a =
[[135, 218, -26, -203, -252],
[-15, -25, -349, -328, 50],
[333, 1, -27, -182, 72],
[-94, -54, -259, -92, 492],
[65, 296, -96, -174, -194],
[67, -437, 7, -92, 352],
[-100, 683, -294, -26, 342],
[235, 243, -257, -275, 16],
[-141, 49, -129, 44, 550],
[155, 115, 223, -11, -153],
[74, -93, 42, -169, -153],
[270, 110, -223, -327, -77],
[99, 402, 344, 275, 419]]
Which number is the first entry, reading row by row?
A: 135
The entry just left of 683 -> -100
The 2nd largest entry is 550
The second entry on the diagonal from the top-right corner: -328
Which number is the entry just left of 275?
A: 344
Which number is the last entry, reading row by row?
A: 419
Which number is the entry directly below 42?
A: -223
Which number is the entry in the top-right corner?
A: -252
Which number is the third entry, reading row by row?
A: -26
The entry directly below the smallest entry is 683
The last entry of the smallest entry's row -> 352
Which number is the bottom-left entry?
A: 99
The entry just right of 115 is 223
Which number is the entry directly above 296?
A: -54
Which number is the 3rd entry on the main diagonal?
A: -27
Which number is the entry just right of the largest entry?
A: -294
Which number is the bottom entry of the column that holds the largest entry?
A: 402
Which number is the entry just right of the smallest entry?
A: 7
The entry directly below -275: 44
The second entry, reading row by row: 218
Which number is the entry directly above -100?
A: 67
Which number is the second-last entry, reading row by row?
A: 275
The entry directly above 115 is 49
Which number is the 2nd smallest entry?
A: -349
Which number is the entry directly below 492?
A: -194
The entry directly above the largest entry is -437
Which number is the 2nd entry on the main diagonal?
A: -25
The entry just right of 296 is -96

Questions about the grid below.
1) Give the bottom-right entry.
2) Give the entry directly above 63.
3) Give the entry directly above 78.
4) Give the 1st entry, reading row by row.
5) Give the top-right entry.
6) Give the median of all entries.
7) Give the third entry on the diagonal from the top-right corner.
8) Give the third entry on the main diagonal.
[[ 70 115 101 164 111 105  91 166 136  82 189 177 165]
 [193 195 162 166  80  80  76 164  77 194  71 186 142]
 [150  95  84 188  70 104 143  93 121  57 149 183 170]
 [148 108  69 174 125 104 138  69  73 193  97  76 195]
 [ 57  63  52 192 184  71 100 105 181 188 156  78  77]]
1) 77
2) 108
3) 76
4) 70
5) 165
6) 115
7) 149
8) 84

x =
[[-1, 151, -44, 26, 36, -10, 40, -94, -76, -173, 106, -73],
[31, -71, -259, -21, 5, -186, 54, 199, -169, -188, -19, -128],
[34, 24, -87, 60, 54, -49, 11, -29, -59, 10, 44, -67],
[-70, -14, -48, -143, -103, -58, -81, -48, -21, 6, 13, -39],
[3, -299, 208, 63, -27, 134, 61, 398, 190, 19, -113, 142],
[42, 576, 140, 66, 62, 106, 72, 39, 99, 217, 275, 91],
[72, 135, -159, 124, 101, -33, 81, -115, -56, 55, 45, -55],
[112, -131, 32, 149, 162, -37, 140, -15, 39, -52, -62, -6],
[-125, 98, -62, -210, -243, -117, -177, -77, -36, -103, 115, -54],
[-7, 149, 110, -38, -97, 109, -94, 157, 131, -30, 76, 87],
[-11, 168, -361, -36, -55, -257, -65, -178, -343, -19, 66, -169],
[-83, 485, -42, -152, -160, 3, -101, -176, -44, 29, 262, -30]]
What is the last entry, reading row by row?
Answer: -30
What is the entry just left of the smallest entry?
Answer: 168
What is the entry just right of 190?
Answer: 19
What is the entry just left of -54?
Answer: 115
What is the largest entry in the last row?
Answer: 485
The entry just left of 162: 149
What is the entry just right of the largest entry?
Answer: 140
What is the top entry of the column that holds the largest entry?
Answer: 151
The smallest entry in the first column is -125
The third smallest entry is -299
The entry directly below 275 is 45
The entry directly below 134 -> 106
What is the first entry in reading order?
Answer: -1
What is the top-right entry?
Answer: -73
The last entry in the row that holds the smallest entry is -169
What is the bottom entry of the column that holds the smallest entry?
Answer: -42
The entry just left of -210: -62
The entry in the bottom-left corner -> -83
The first entry in the row that holds the largest entry is 42
What is the largest entry?
Answer: 576
The entry directly above -101 -> -65
What is the second smallest entry?
Answer: -343
What is the smallest entry in the last row?
Answer: -176
The entry just left of -76: -94
The largest entry in the first column -> 112
The entry directly above 32 -> -159
The 2nd entry on the main diagonal is -71
What is the smallest entry in the first row?
Answer: -173
What is the entry just right of 34?
Answer: 24
The entry just right of 109 -> -94

arr =
[[  11  -52   19   27   41 -177    1   96  -43]
 [ 460   58 -329 -269  402 -222 -461  330  268]
 [  43  -42 -117   70   41 -121   99   84  -99]
 [ 191 -164 -395  118   47   20  198   93 -118]
 [ 133   10 -195   75   58  -90  151  101  -85]
 [ 110  -97  -83  -66   73   11   48 -217  -82]
 [-171   22  146    0 -249 -281   -8   40  -15]
 [  47  -95  -16   40   46 -177   11   99  -62]
 [  87  -73  222 -138  -94 -272   74 -184 -261]
 [ -75  -84   46  -46 -116 -274 -177  106   45]
 [-163 -349 -109  250  106  223  -65  378  262]
 [  80  -57  -65 -122   53 -254 -258  177  129]
 [ 657 -454  -49 -285   68 -349   95 -599 -208]
 [ 323 -473  -80  -96  104 -129   52 -233  -26]
 [ 357 -362  -87 -111  104 -170   32 -281  -51]]
Indices start at 1.
Which number is the entry in row 2 and column 2?
Answer: 58
Which number is the bottom-right entry?
Answer: -51
Which number is the entry at row 1, column 3?
Answer: 19
The entry directly above 330 -> 96
The entry at row 2, column 1 -> 460
Which number is the entry at row 1, column 1?
Answer: 11
Which number is the entry in the top-right corner?
Answer: -43
Which number is the entry in row 3 and column 3?
Answer: -117
Which number is the entry directly above 402?
Answer: 41
The entry directly below the largest entry: 323
The entry just right of -8 is 40
Which number is the entry directly above 73?
Answer: 58
The entry in row 1 and column 2 -> -52
Which number is the entry just right of the smallest entry?
Answer: -208
The entry directly above -95: 22
The entry directly below the centre entry is -94
Which number is the maximum?
Answer: 657
The median of all entries is -16
The entry just left of 53: -122
The entry directly above 378 -> 106
Which number is the entry just right of 378?
Answer: 262
The entry just left of 1 -> -177
The entry just left of -117 is -42
The entry directly below 1 -> -461
The entry in row 3 and column 1 is 43
Which number is the entry just left of the smallest entry?
Answer: 95
Which number is the entry just right of the centre entry?
Answer: -177
Which number is the entry directly above -599?
Answer: 177
Which number is the entry just right of the largest entry?
Answer: -454
Which number is the bottom entry of the column that holds the largest entry?
Answer: 357

A =
[[-357, 450, 108, -183, -129, -256, 118, 371],
[-241, 266, 208, -59, -90, -372, -301, 155],
[49, 331, -47, 118, -58, -123, -573, 294],
[-274, 450, -102, -116, -97, 159, 448, 320],
[-319, -112, 525, -271, -21, -418, 106, -152]]
The last entry in the row that holds the smallest entry? 294
The entry directly above -21? -97
The 5th entry, reading row by row: -129
The entry just left of the smallest entry: -123
The entry directly above the smallest entry? -301
The first entry on the diagonal from the top-right corner: 371
The last entry, reading row by row? -152
The first entry in the row that holds the smallest entry -> 49
The entry just left of the largest entry -> -112
The first entry in reading order is -357
The largest entry in the last row is 525
The entry just left of -112? -319
The entry just right of -21? -418
The second entry in reading order -> 450
The third entry in reading order -> 108
The entry just right of -301? 155
The entry directly above 448? -573
The entry directly below -90? -58
The entry just left of -58: 118
The entry directly below the smallest entry? 448
The entry directly below -116 is -271
The bottom entry of the column that holds the smallest entry -> 106
The entry directly above the largest entry? -102

Questions about the matrix below.
1) Which number is the 1st entry in reading order?
2) Which number is the third entry in reading order?
((1, 4, 7, 4, 5, 4, 6, 4, 3, 2, 6, 5), (2, 4, 6, 5, 4, 3, 6, 3, 3, 2, 7, 5))
1) 1
2) 7

[[351, -625, -317, 450, 324, -480, 435, 621, 234],
 [328, -331, -421, 451, 629, -249, 405, 626, 100],
 [258, 170, -529, -476, -425, 390, -703, -470, 343],
 [-665, 77, 83, 218, 586, -588, 64, 489, -638]]
Rows and columns are numbered from 1.
Give the entry just left of the smallest entry.
Answer: 390
Give the bottom-left entry.
Answer: -665
Give the entry directly below -317.
Answer: -421
Give the entry in row 3 and column 1.
Answer: 258
Give the top-left entry.
Answer: 351
Give the entry just right of the smallest entry.
Answer: -470
Give the bottom-right entry.
Answer: -638
The entry at row 2, column 1 is 328
Give the entry just left of 390.
Answer: -425
The entry directly above 170: -331
The entry in row 1 and column 3 is -317
Give the entry directly below -480.
Answer: -249
The entry directly above 629 is 324
Give the entry in row 3 and column 3.
Answer: -529
The top-right entry -> 234
Give the entry in row 1 and column 2.
Answer: -625
Give the entry directly below -470.
Answer: 489
The smallest entry -> -703
Give the entry directly above 405.
Answer: 435
The entry just left of 629: 451
